In the data rows, the value 128 means zero.
Some points, one per row:
[144 146 132 136 136 111 110 130 118 129 111 133 132]
[ 93 142 134 158 188 135 163 127 121 176 139  69 139]
[179 179 143  51  46  71  29 134 136  99  91 255  45]
[138 157 127 115 100 133 108 140 114 122 102 135 105]
[115 142 116 135 146 130 139 122 120 147 124 105 122]
[155 101 132 151 141 103 120 127 146 125 135 162 149]
[151 125 124  89 118 130 127 103 141 126 119 153 135]
[113 110 128 122 113 127 133 122 115 101 132 136 143]
[ 98 113 124 152 174 134 160 122 136 150 165  85 135]
[183 150 155  64 102  90  58 132 129 101 101 206 107]
[132 142 127 123 135 109 127 119 129 143 115 150 126]
[115 131 125 133 139 109 125 117 134 139 148 141 113]
[ 83 128 103 180  84 113 135 141 138 126 147 164  90]
[120 136 119 137 143 136 154 101 128 156 124  95 144]
[151 176 129 103  71 116  81 138 113 111  88 178  83]
[142 140 122 148 181 142 146 113 118 157 127  53 159]
[162 130 154  94 150 120 102 134 130 122 119 124 136]
[129 138 121 135 137 130 147 103 129 149 124 110 136]
[123 126 109 144  55 133 123 134 134 108 118 174 104]
[109 162 136 137 152 103 128 123 118 161 117 137 114]
[119 136 119 170 180 127 152 113 119 154 134  66 158]
[156 109 158  89 130  99  96 134 140 106 127 196 130]
[111 132 121 182 189 137 163 116 117 162 140  44 167]
[103 115 132 103 136 130 143 134 125 123 136 144 130]
[128 148 129 134 128 157 131 138 113 137 118  79 120]
[ 98  92 124 141 138 152 161 127 116 112 145  78 166]
24 more points follow, each with its number after it:
[ 69  70  98 218 161 214 228 140 131 147 176   0 179] 0
[116  98 116 127 132 172 171 118 126 123 141  71 164] 1
[122 115 123  89  60 138 112 139 122  81 118 166 115] 2
[142 123 117  95  78 133 117 114 132 107 112 166 128] 3
[155 120 149 105 162 132 114 135 130 122 127 101 150] 4
[145 129 116  93  76 131 116 114 130 103 109 167 126] 5
[120 146 118 139 136 155 139 139 109 136 118  74 128] 6
[143 165 120 138 127  89 103 113 122 139 109 159 120] 7
[122 114 135 142 165 127 142 135 126 132 133 115 150] 8
[104 154 137 146 169 117 142 126 118 167 124 107 124] 9
[131 134 111 135  44 120 112 134 137 101 112 201  95] 10
[150 117 138 146 108 117 105 156 126 105 119 166 121] 11
[115 108 125 140 129 135 142 136 128 123 138 116 136] 12
[124 171 141 118 132  90 106 122 118 151 108 173 101] 13
[121  60 138 182 191 159 180 140 148 130 172  48 193] 14
[127 154 121 121 126 120 120 127 117 137 109 136 109] 15
[ 98  97 104 179 108 174 177 138 135 128 147  77 142] 16
[112 144 114 137 149 136 143 123 114 151 124  98 123] 17
[126 145 129 110 112  88 100 120 132 126 132 188  94] 18
[155 167 125  92  76  90  89 100 128 126  90 219  96] 19
[134 142 136 105 124 129 107 132 134 129 133 131 102] 20
[131 109 138 139 162 127 141 131 126 130 130 118 156] 21
[144 148 126 134 172 134 139 111 119 157 123  66 153] 22
[148 107 160 101 146 108 108 134 138 116 138 169 137] 23
Which of these numbered points is nearest to each point below, ignoring the direction in which the first points spread most? Its number follows each.
[ 96 113 121 120 117 159 167 121 125 130 131 105 143] > 3
[141 141 116 130  98 139 129 116 136 138 120 132 111] > 17
[179 138 137  96 114 133  99 123 136 118 110 145 123] > 22
[182 139 165  57  81  90  65 136 126  90  87 246 113] > 21
[159 108 128 126 127 132 122 121 150 122 139 132 137] > 21
[112 113 107 160  76 150 148 137 135 118 131 133 116] > 16
[129  89 154 128 187 139 148 135 136 127 155  98 170] > 23
[ 74 117 103 195 104 127 152 141 136 139 156 132 108] > 10
[113 109 123 144 126 135 140 134 129 118 140 114 137] > 12
[153 123 148 104 166 134 115 136 129 120 129 101 149] > 4
[143 112 149 120 172 120 143 116 127 146 123 136 164] > 21
[107 107 126 143 135 140 143 136 128 120 143 103 143] > 12
[145 119 116  99  89 136 124 111 127 105 119 149 131] > 5
[132 161 118 109 107 107 102 125 118 131 103 166  96] > 15
[149 112 151 111 178 144 129 134 128 131 134  78 156] > 4
[108 126 129 140 153 115 137 122 133 144 153 118 119] > 18
[157 123 151 104 162 128 109 135 129 122 133 109 144] > 4
[162 105 134  90  91 163 110 133 139  93 132 126 129] > 1
[115 120 137 136 165 155 145 135 135 143 152  62 130] > 20
